In the data rows, zero lies at 4.5, halfway between 4 and 5.
Some points:
[5 6 6 7 6 4 6 8 4 6 2 3 4 8 5 4 7 6 4 2 3 7 7 3 5 5 4 4 6 6 4 4 3 5 4 4 5 6 4 7 4 4 6 8 3 4 5 4 7 8 2 6 3 8 7 7 3]
[5 6 3 6 2 0 4 4 4 1 3 7 4 6 4 6 4 7 3 7 6 5 6 6 4 3 5 3 5 4 2 5 4 6 5 3 5 5 6 5 2 4 3 1 2 6 5 1 3 5 7 5 6 5 4 3 5]
[6 5 6 5 4 6 5 2 5 5 7 6 4 1 5 4 4 6 4 7 2 2 5 4 2 5 4 4 5 4 6 5 4 2 5 2 2 4 8 6 3 6 5 6 3 3 3 2 7 5 3 6 1 5 4 5 6]
[4 2 8 5 4 3 4 4 1 4 3 3 6 3 4 2 3 3 5 3 3 8 2 3 3 3 5 5 6 5 5 4 6 1 3 6 5 7 5 3 3 6 7 5 5 4 4 2 7 3 7 5 5 5 2 5 6]
[4 5 8 6 4 6 9 5 3 0 3 5 6 6 3 5 5 4 5 3 4 3 2 5 6 4 5 6 5 7 3 5 4 5 3 2 5 5 7 5 6 6 0 5 6 3 4 6 6 5 4 6 6 4 7 1 5]
[5 7 4 6 5 3 3 4 1 4 5 3 4 4 2 3 9 5 4 3 4 3 4 3 6 5 7 1 3 3 7 3 4 5 4 4 6 5 2 3 3 6 3 4 6 5 4 5 4 3 3 3 3 2 3 3 4]
[6 4 4 6 5 2 3 7 4 3 4 6 2 2 3 4 1 2 3 2 8 4 4 3 5 7 8 5 3 5 3 7 2 2 4 1 5 4 7 3 4 6 5 3 5 3 3 6 4 4 4 3 6 1 8 8 6]
[3 3 6 5 3 2 2 5 8 3 7 3 5 5 5 6 2 4 4 2 1 2 3 6 4 3 7 1 3 0 4 4 5 4 3 7 5 2 2 5 4 5 5 5 6 5 5 3 4 7 3 7 3 6 5 5 7]
[5 5 5 2 5 3 4 2 6 5 6 3 3 6 6 4 4 4 1 4 5 4 5 3 6 3 5 4 7 4 6 5 4 5 3 1 3 6 6 4 9 2 6 6 7 5 6 6 5 4 9 5 3 6 4 5 4]
[2 3 3 3 5 5 7 3 5 7 4 6 6 5 8 0 6 2 4 3 4 7 4 6 6 7 4 3 5 3 3 5 4 4 6 4 4 3 4 3 6 6 3 7 4 7 3 4 0 6 5 6 7 5 2 4 6]
[4 5 5 1 6 3 3 4 2 3 4 9 5 6 5 6 3 6 4 5 5 6 4 6 7 6 3 6 6 6 6 7 6 4 4 8 4 4 1 5 7 6 5 3 4 3 2 7 4 8 5 6 2 1 3 6 4]
[2 3 4 3 4 3 8 4 4 6 4 4 5 3 4 4 3 4 5 5 6 3 6 4 1 5 4 1 6 6 6 3 4 3 5 8 8 0 5 6 9 4 2 4 4 6 2 5 5 3 5 5 4 6 7 6 5]
[3 6 6 6 6 7 3 5 6 5 2 6 8 3 8 4 5 6 4 1 6 3 6 6 5 2 5 4 5 3 6 2 5 2 7 5 4 4 5 3 3 4 5 6 4 5 7 6 5 3 8 6 3 2 4 7 5]
[6 6 4 4 2 7 4 3 6 5 7 8 2 4 1 4 6 2 7 4 6 3 3 4 5 5 6 3 6 4 7 6 5 7 6 5 4 6 3 8 3 5 8 3 3 5 4 4 2 4 7 8 7 4 4 3 4]
[4 5 5 6 5 4 5 6 3 8 7 4 4 5 4 5 2 7 6 2 3 4 6 5 6 5 6 6 5 6 2 3 3 5 5 6 0 4 6 5 7 3 5 2 3 5 6 5 6 3 2 4 7 7 2 3 4]
[3 4 4 4 1 5 6 4 3 3 3 2 4 3 4 6 3 5 4 3 5 6 5 7 7 5 2 4 5 3 7 6 2 6 5 5 3 7 5 6 5 4 7 4 2 5 7 5 2 4 2 2 2 4 7 1 6]
[6 3 5 6 3 2 5 2 5 5 6 6 5 3 2 5 3 6 5 4 6 5 4 3 7 6 0 6 5 3 5 5 4 5 4 5 6 2 3 2 3 4 3 7 5 3 6 4 7 3 2 8 7 4 4 5 3]
[6 3 5 8 7 7 4 5 3 7 4 3 6 6 8 3 2 3 5 5 5 5 4 4 3 1 5 4 4 3 5 9 7 6 4 4 6 4 4 6 6 6 3 4 4 6 5 5 3 3 3 5 4 5 4 4 2]
[8 4 9 2 6 6 4 6 6 4 2 3 4 3 4 6 6 4 3 6 5 5 6 3 5 5 4 1 3 4 4 4 5 2 2 5 4 4 6 4 4 2 6 4 3 9 4 6 4 7 3 5 7 4 5 3 3]
[5 2 5 2 4 4 5 7 8 4 6 1 5 4 4 4 7 7 1 6 4 5 3 7 5 5 5 5 4 4 4 5 5 5 8 6 3 6 4 5 4 8 5 6 2 4 4 6 3 0 6 5 4 1 4 7 4]
[6 5 4 7 8 3 5 2 6 0 6 4 6 6 5 6 6 3 3 4 4 3 7 4 3 5 4 6 3 7 6 6 3 4 6 9 6 3 7 4 3 6 6 4 5 7 6 5 6 3 2 3 4 7 4 6 6]
[6 5 4 3 6 4 6 3 6 6 6 5 6 5 4 7 5 7 5 2 6 9 4 5 3 3 5 6 5 5 3 3 1 4 3 3 5 2 4 6 2 4 6 3 7 6 2 5 5 4 5 5 2 5 6 3 2]
[6 5 6 5 5 6 5 6 4 6 3 2 8 7 3 3 4 7 4 4 6 3 8 5 5 5 3 6 2 2 4 4 4 6 4 5 7 7 6 5 5 2 6 3 8 2 1 5 2 5 6 1 7 4 4 4 6]
[0 6 2 3 4 5 5 6 5 5 2 6 2 4 6 9 5 6 4 6 4 2 1 3 5 4 5 5 7 4 5 5 4 5 1 3 8 4 6 4 5 5 6 2 5 4 5 1 6 3 2 4 7 1 3 6 6]
[5 4 4 7 5 4 5 6 4 4 6 8 3 5 5 7 6 5 5 7 5 5 5 6 4 4 4 5 4 4 4 2 7 4 1 3 3 5 1 4 7 4 6 9 5 4 7 4 1 1 6 3 4 5 5 2 7]
[6 5 4 2 5 5 7 5 4 3 6 3 7 5 8 2 4 3 6 5 3 3 5 3 3 5 6 5 6 8 3 5 3 7 2 4 5 2 2 2 4 2 7 6 1 1 6 5 5 6 3 5 5 4 6 2 3]
[4 5 3 6 5 7 4 5 5 3 3 4 2 2 0 4 4 3 6 7 1 6 5 6 6 8 9 8 8 0 6 5 5 6 8 5 4 3 6 4 4 2 3 4 6 5 4 4 4 3 6 5 2 2 3 5 2]
[5 7 3 0 5 6 5 6 6 3 4 6 5 5 5 1 5 6 6 4 7 8 4 1 4 6 6 5 5 4 4 4 8 7 5 6 5 6 5 6 4 3 1 4 5 4 5 4 5 4 2 5 2 8 6 5 6]
[3 6 3 6 2 4 5 5 3 4 5 4 6 4 5 4 6 2 1 5 5 2 5 3 3 5 2 7 3 4 2 3 4 3 5 5 3 6 3 4 5 5 6 0 7 6 5 6 5 5 4 7 3 6 5 6 3]
[7 7 2 6 4 3 0 6 4 8 1 3 4 6 7 3 5 3 2 3 3 5 2 4 7 3 3 6 2 7 7 2 3 4 2 6 4 5 7 5 5 3 2 7 5 4 1 5 1 4 5 6 5 5 5 1 3]
[5 7 4 4 3 6 4 6 4 2 7 4 3 3 5 3 4 3 7 6 4 7 9 6 5 2 3 4 5 6 5 4 3 6 3 4 4 6 4 5 3 4 2 4 7 5 4 5 6 4 4 4 8 3 4 8 5]
[2 0 4 4 3 6 4 5 4 6 6 3 1 3 7 6 7 6 6 5 9 4 4 4 5 5 4 3 7 7 1 5 5 6 4 7 4 3 7 3 3 5 5 4 7 4 4 5 4 6 6 4 2 4 3 4 5]
[0 3 7 3 5 3 2 5 5 5 6 5 6 6 4 6 4 2 6 6 8 5 6 2 2 6 4 6 2 4 6 4 3 7 4 4 4 4 6 6 4 6 2 5 3 4 5 4 6 7 6 4 3 2 3 3 5]
[5 2 4 2 5 4 4 4 4 4 3 4 6 6 3 5 2 3 3 5 7 1 4 7 3 5 4 4 8 5 4 3 6 3 6 2 4 5 4 6 2 5 5 8 6 4 4 3 4 5 2 1 4 4 3 3 2]
[3 5 4 6 4 6 3 2 6 5 6 2 5 7 4 7 4 5 7 4 4 3 3 6 5 8 4 6 5 5 5 5 5 2 3 4 4 6 4 0 4 7 4 2 1 5 4 4 3 4 6 3 4 8 6 6 2]
[5 7 3 5 6 5 2 1 5 6 2 4 4 4 3 4 5 3 7 7 2 5 3 4 4 3 2 2 4 2 0 5 5 5 8 5 2 5 4 6 7 4 4 4 3 1 6 7 5 4 5 2 6 2 6 3 6]
[4 5 5 3 3 6 4 6 3 4 5 6 4 4 4 6 6 3 3 2 2 6 3 5 3 5 3 3 1 6 5 6 7 4 8 1 5 3 5 5 5 0 4 4 4 3 6 4 3 4 6 1 5 5 1 7 2]
[3 7 4 7 6 4 4 4 7 4 7 3 5 1 3 3 4 6 5 7 6 6 3 5 7 2 6 5 3 8 6 5 4 1 7 5 7 5 3 4 6 4 6 6 5 4 4 4 4 8 2 5 4 8 4 4 4]
[6 2 3 2 5 8 6 3 4 5 3 6 1 6 4 6 5 3 4 5 5 3 7 3 7 2 7 6 2 5 3 4 3 3 5 6 4 7 1 5 4 4 1 4 2 2 4 2 7 4 6 5 4 5 5 3 3]
[6 5 2 5 6 4 6 6 1 6 9 4 5 4 2 5 3 4 4 5 4 4 0 6 5 3 3 4 5 3 5 2 5 5 4 7 6 6 5 2 3 4 4 5 3 7 5 5 5 8 6 4 4 5 5 6 7]
[4 3 6 7 4 7 4 4 6 6 3 7 3 5 4 1 4 6 3 6 4 5 2 7 4 5 3 3 4 5 8 3 4 8 5 4 6 4 4 3 4 6 5 1 7 5 6 4 7 5 5 2 6 5 7 5 4]
[6 3 3 3 2 3 3 4 3 6 3 3 4 4 5 4 6 6 9 6 1 3 5 4 4 4 6 8 2 6 6 5 7 5 6 1 4 4 4 5 5 7 5 5 6 7 5 8 6 5 5 5 6 6 6 6 7]
These points spread out most along one direction. How far along it is each point below, from 0 to 99? 50 is the average, and the first point above lies past it. One standard deviation of the points above along it is 16.
[4 5 5 6 5 4 5 6 3 8 7 4 4 5 4 5 2 7 6 2 3 4 6 5 6 5 6 6 5 6 2 3 3 5 5 6 0 4 6 5 7 3 5 2 3 5 6 5 6 3 2 4 7 7 2 3 4] -> 62
[6 5 6 5 5 6 5 6 4 6 3 2 8 7 3 3 4 7 4 4 6 3 8 5 5 5 3 6 2 2 4 4 4 6 4 5 7 7 6 5 5 2 6 3 8 2 1 5 2 5 6 1 7 4 4 4 6] -> 60
[5 7 4 4 3 6 4 6 4 2 7 4 3 3 5 3 4 3 7 6 4 7 9 6 5 2 3 4 5 6 5 4 3 6 3 4 4 6 4 5 3 4 2 4 7 5 4 5 6 4 4 4 8 3 4 8 5] -> 46
[5 6 3 6 2 0 4 4 4 1 3 7 4 6 4 6 4 7 3 7 6 5 6 6 4 3 5 3 5 4 2 5 4 6 5 3 5 5 6 5 2 4 3 1 2 6 5 1 3 5 7 5 6 5 4 3 5] -> 35
[3 6 3 6 2 4 5 5 3 4 5 4 6 4 5 4 6 2 1 5 5 2 5 3 3 5 2 7 3 4 2 3 4 3 5 5 3 6 3 4 5 5 6 0 7 6 5 6 5 5 4 7 3 6 5 6 3] -> 57
[4 5 5 3 3 6 4 6 3 4 5 6 4 4 4 6 6 3 3 2 2 6 3 5 3 5 3 3 1 6 5 6 7 4 8 1 5 3 5 5 5 0 4 4 4 3 6 4 3 4 6 1 5 5 1 7 2] -> 36
[3 6 6 6 6 7 3 5 6 5 2 6 8 3 8 4 5 6 4 1 6 3 6 6 5 2 5 4 5 3 6 2 5 2 7 5 4 4 5 3 3 4 5 6 4 5 7 6 5 3 8 6 3 2 4 7 5] -> 50
[3 7 4 7 6 4 4 4 7 4 7 3 5 1 3 3 4 6 5 7 6 6 3 5 7 2 6 5 3 8 6 5 4 1 7 5 7 5 3 4 6 4 6 6 5 4 4 4 4 8 2 5 4 8 4 4 4] -> 67
[0 3 7 3 5 3 2 5 5 5 6 5 6 6 4 6 4 2 6 6 8 5 6 2 2 6 4 6 2 4 6 4 3 7 4 4 4 4 6 6 4 6 2 5 3 4 5 4 6 7 6 4 3 2 3 3 5] -> 44
[4 5 3 6 5 7 4 5 5 3 3 4 2 2 0 4 4 3 6 7 1 6 5 6 6 8 9 8 8 0 6 5 5 6 8 5 4 3 6 4 4 2 3 4 6 5 4 4 4 3 6 5 2 2 3 5 2] -> 5
[5 2 5 2 4 4 5 7 8 4 6 1 5 4 4 4 7 7 1 6 4 5 3 7 5 5 5 5 4 4 4 5 5 5 8 6 3 6 4 5 4 8 5 6 2 4 4 6 3 0 6 5 4 1 4 7 4] -> 29
[6 2 3 2 5 8 6 3 4 5 3 6 1 6 4 6 5 3 4 5 5 3 7 3 7 2 7 6 2 5 3 4 3 3 5 6 4 7 1 5 4 4 1 4 2 2 4 2 7 4 6 5 4 5 5 3 3] -> 45
